In the rows, zero is written as 128.
Named moves come first, each a turn or a mirror and shown by rows before and after it. Which of them, in which order, take the first row of each pair that follows to the second? Write the first one first, as in the answered first pair.
move S:
[148 129 135 114 120  92 107 131  83 105 109 132 119 110 137 164 107 127
 143 121 135 145 130 152 114 148 106 112 108 151 161] -> [139 140 148 133 124 112 120 135  72  97 101 126 115 106 110 161 122 130
 127 114 132 125 122 136 106 145  96 123 108 145 167]
[131 130 140 157 114 125 126 109 118 147 131 139  97 156 111 142  99 127
 117  89 119 123 124 144 172 121 122 137 135 115 144] -> [132 128 134 150 113 119 125 107 121 146 130 141  97 156 119 142  94 124
 122  88 122 126 126 150 174 122 123 136 133 112 142]
[121 108 124 113 104 114 121 143  88 117 112 137 148 128 100 119 132 134
 131 135 123 165 116 118  97 158 119  89 125 136 128] -> [122 110 126 115 106 116 123 145  89 116 114 138 146 126  97 118 131 136
 129 135 124 163 114 114  98 157 117  91 127 135 129]
move U:
[135 116 131 134 131 140 130 136 103 118  91 133 146 114 122 122 127 141
 141 128 145 120  91 134  98 138 121 122 118 142 136] -> [138 123 124 135 137 130 127 137 101 118  96 126 144 113 130 121 136 149
 147 124 151 121  99 139 118 131 116 124 110 149 140]
[148 132 131 127 143 119 143 150  99 115 157  79  96 105 135 139 117 122
 124 127 103 133 134 151 157 122 103 156 167 124 138] -> [142 121 145 123 130 132 144 148 104 117 153  88  97 106 122 140  97 106
 114 126  95 132 124 141 127 133 104 149 180 113 132]
[122 113 144 140 136 125 137 121 114 118  93 135 147 127  98 121 147 134
 128 143 137 110  83 125  83 149 105 104 119 145 118] -> [132 127 124 149 151 108 135 125 110 118 101 122 146 125 117 121 173 151
 141 145 145 110  98 141 123 133 100 114 103 162 123]
move C:
[121 120 149 116 101 169 133 149 139 131 100 160 179 129 107 122 131  79
  99 139 147 152 121 123  99 155 125  85 133 121 122] -> [117 149 132 128 109 172 125 138 155 152 147 147 158 140 137 139 123  81
  98 116 132 149 187 124 161 112 150 147 141 107 138]
[140 146 143 181 123 143 128 132 131 130 159 116  92 150 120 136 145 129
 123 102  99 123 161 124 149 102 132 164 136 112 129] -> [150 134 129 190 142 123 140 138 116 110 123 114  99 139 106 109 186 151
 139 125 116 118 117 139 122 118 111 124 117 145 118]
[145 140  76 160 155 127  78 113 149 146 193 154 136  99 163  90 162  94
 108 157 133 147 136 132 141 104 121 129 139 142 110] -> [146 123  86 151 150 126  84 117 138 135 162 162 148  93 143  82 168  93
 106 170 140 150  96 132  99 131 108  93 135 150 103]
Pairs:
(2 to 4 moves a pair)
[120 128 146 112 111 131 117 128 122 124 120 142 145 129 109 133 109 115
  95 123 124 130 102 126 120 148 107 124 144 139 131] -> [132 132 131 106 113 105 110 129 124 128 132 135 151 132 138 140 114 117
 110 123 132 145 125 144 155 141 111 125 133 149 137]	S then U then C then C
[144 129 112 137 143 116 135 133 123 115 117 121 131 116 112 107 145 140
 147 146 139 130 104 137 131 132 125 127 110 153 106] -> [129 136 131 138 127 146 130 123 144 134 148 129 114 130 110 120  97 118
 129 128 111 126 135 117 128 122 149 162 146 110 107]	U then C then C then U
[150  84 121  96 129 137 130 102 167 141 133 135 102 134 163 123  66 108
 164 139  93 159 152 147  94 123 156 136 127 152  89] -> [153 120  99 127 149 135 137 107 159 137 145 110  93 133 171 117 108 136
 168 135  96 142 180 146 142  89 155 171 111 168 102]	S then C then U then S
[166 115 103 125 146  91 115 120 169 169 115 130 133 165 138 129 142 150
 134 167 103 148 150 128 124 129 160 129 137 162 130] -> [165 107 110 125 145  99 119 122 169 165 105 134 134 163 127 128 142 150
 132 174 104 149 133 123 101 138 156 118 139 162 127]	U then C then U then C
[145 122 125 147 130 133 120 108 111 133 137 127 134 109  86 134 182 167
 132 136 131 114 121 122 131 142 107 150 125 150 136] -> [157  96 124 111 115 107  99 108 122 146 139 136 153 113 120 149 149 150
 145 143 137 150 122 141 129 163 114 113 123 148 133]	S then C then U
[134 139 115 131 127 103 122 107 139 140 140 124 114 112 149 139 137 147
 142 112 131 124 165 131 175  98 127 153 112 131 140] -> [129 114 128 134 135 114 140 103 142 127 101 138 110 106 101 105 141 154
 146 138 123 108 103 120  90 124 123 116 122 140 112]	U then C then C then U
[132 134 135  96 133 127 112 104 116 159 133 142 176 130 131 151 129 105
 137 120 141 155 134 122 153 137 118  97 132 139 131] -> [119 136 145  99 130 143 112 103 120 166 144 146 170 135 122 151 112  98
 128 113 127 147 139 112 145 133 126 112 147 122 129]	S then C then S then U
[106 140 157 133 111 166 133 124 134 143 142 147 121 132 109 127  99  94
 102 122 110 114 130 100  96 119 143 142 158  90 131] -> [139 120  97 128 156  95 127 122 145 135 124 134 125 117 150  92 146 142
 165 165 139 139 115 153 118 114 143  96 119 156 108]	C then C then S
